Each path below is one point turned by a fixed rotation once a step. After each direction that follows a path, write how fast that rotation turns it, in degrees each step (0 if it stays still).
Each turn is a multiple of 5 degrees from 10 to 175, or 0.
Each row of a path follows its step; steps can be skipped.
path 1
step 1: [-66 33 225 33 -30 -171 203 -91 -24 -235 -169 47 1 112 152 -372 -214 69 -13 157 -1 -48 -67 284 35 72 168 -207 268 -19 -58 112 28 -262 -118 3 84 168 -54 311 -121 -241 154 -254 -116 51 39 -50 -205 -488 -335 -212 29 -98 227]
step 6: [-233 -114 -7 154 -139 94 359 324 -112 -86 108 42 -170 -173 83 -225 76 90 -227 -217 51 -102 -38 176 -196 118 153 -157 -230 -77 48 115 -230 140 -367 65 49 -84 265 17 -3 -347 344 93 84 -5 80 78 146 -273 -105 17 -26 -156 324]
step 7: [218 -179 483 86 74 197 -98 -57 -25 315 245 -81 22 52 72 -210 -71 236 9 -58 -77 -18 -123 167 -174 23 -101 56 186 -13 -432 437 119 -181 -54 137 130 -19 22 39 -20 -92 -129 -89 21 -398 -110 -226 -97 118 -140 -135 -120 -211 55]
step 8: [-9 23 -4 -333 -266 -38 173 -269 -57 57 283 -113 87 -89 70 -267 -40 -2 -74 30 121 208 84 -119 103 127 -3 207 8 356 93 -180 201 -79 156 -550 133 -360 35 -56 98 -200 27 -221 -54 -130 174 -65 -190 -198 48 27 34 -136 236]
step 10: [11 -133 -49 115 -14 249 151 155 -88 215 206 -93 -67 -161 -80 -184 -321 -55 -66 -4 29 42 -195 190 -185 154 324 -75 12 -105 -217 26 132 -212 -14 400 -157 -98 123 53 -242 -80 293 -397 -247 -31 175 -9 -107 188 -181 -86 -222 -181 263]
step 14: [212 -20 -9 74 -260 218 268 66 90 -178 243 -140 -15 63 192 -307 -179 -34 -180 29 342 -71 -253 -3 82 -234 182 -37 -59 87 127 218 212 -59 -162 32 41 -263 70 13 -380 -93 77 -319 336 253 -133 -64 -33 -67 -149 -237 96 -108 25]
step 22: [-135 20 -231 -36 -91 270 174 -125 2 176 151 -309 7 -354 162 -267 -306 4 -113 -166 159 37 -148 -4 -6 41 231 184 -261 334 -230 -188 -41 72 -44 -198 -135 98 128 -25 -142 -111 356 -114 95 -283 -161 -70 282 37 57 42 -81 -169 -130]
step 23: [181 -16 402 13 -310 -486 106 334 161 -154 120 63 54 -105 121 -264 -32 25 -289 124 -89 -58 -7 126 10 57 60 3 -81 -114 -224 29 176 -33 -159 67 105 62 -24 -151 -234 -210 119 -84 31 -5 -29 28 -1 174 -375 10 -228 -221 336]
step 25: [-159 -233 128 -39 57 238 289 36 185 191 48 -12 -93 11 79 -170 170 360 -64 -175 -3 82 196 97 -96 164 -78 109 -204 74 -21 -85 -160 67 -116 -196 -199 -259 151 -406 73 -296 184 -136 29 -359 39 42 88 -362 118 -192 46 -260 -38]
step 29: [-76 -110 -9 149 -159 209 2 110 -111 -57 113 -27 -270 -5 93 -363 -258 204 121 -323 -234 -13 21 49 -157 225 68 -197 -109 -259 -73 235 -56 -75 -45 350 -166 -113 -32 35 12 -444 -50 96 -193 -197 56 -89 73 -201 -88 54 -195 -382 142]
Speeds:
[55 -113 -86 27 72 64 5 50 90 60 10 -39 -41 0 12 24 -25 -47 -9 -16 -43 43 30 0 59 41 33 8 13 92 29 36 47 18 38 -114 -36 -1 -11 59 19 27 -34 -22 19 9 58 13 27 41 17 10 4 1 54]  130
[77 -57 115 59 -5 20 2 17 74 21 1 26 -6 40 -39 95 19 15 -49 18 19 -61 -30 3 13 -6 -35 17 -85 -18 28 -1 19 -3 -15 2 46 -5 -38 -107 -50 26 -87 -29 64 1 -19 -32 11 60 -55 -73 28 -1 -38]  155
[-47 -48 24 33 -29 24 -92 -3 3 -10 -19 23 -18 -41 40 33 -19 -56 -13 4 -88 48 36 -50 -88 27 37 -39 -16 32 -21 -18 15 42 -71 45 -31 -10 20 -82 -48 -19 37 52 -14 -7 -1 -107 105 7 -25 59 12 62 56]  110
[-75 -7 86 -2 -38 17 -3 38 -20 24 -107 -47 65 -84 -58 -6 -33 7 -52 98 -37 -29 -33 13 70 -25 -46 -6 40 -20 -32 31 -52 8 11 -83 -26 31 -41 46 -12 -41 34 -5 73 -27 47 24 83 -5 -5 31 28 13 -27]  20
[-1 28 11 32 -87 19 20 50 41 -15 -37 31 -11 -22 -48 10 41 39 1 -13 -20 133 -14 -39 58 9 -30 23 -64 16 29 79 63 28 80 26 58 0 69 23 37 -3 29 17 -23 85 -52 -16 25 -47 -71 60 -35 -48 -49]  125
[-29 -4 -38 12 -23 29 9 8 24 8 54 -3 -60 40 -46 59 -15 -57 -20 21 -26 -44 37 61 -17 -28 -89 -23 69 -20 -56 31 41 -29 31 37 44 54 -88 35 -14 -46 19 44 -137 -34 47 -45 -24 34 -76 32 35 -56 -35]  130
[31 50 24 -44 44 73 -9 -32 10 9 31 -23 22 19 -42 -5 -7 -5 52 -5 -45 19 -25 23 -3 51 32 59 17 -8 -74 44 23 54 55 53 -84 -53 4 8 -84 28 25 -5 -18 -37 -60 -7 90 58 89 -44 13 -61 -113]  145
[-36 61 14 -1 -31 -37 27 46 28 26 101 -14 -46 -8 -51 11 -36 74 -21 -9 -72 -59 -7 -51 -3 16 -62 -68 48 -7 66 -29 30 100 19 26 -65 -46 -9 -58 42 -41 21 -50 38 69 57 -13 -22 30 72 9 -35 -39 37]  175
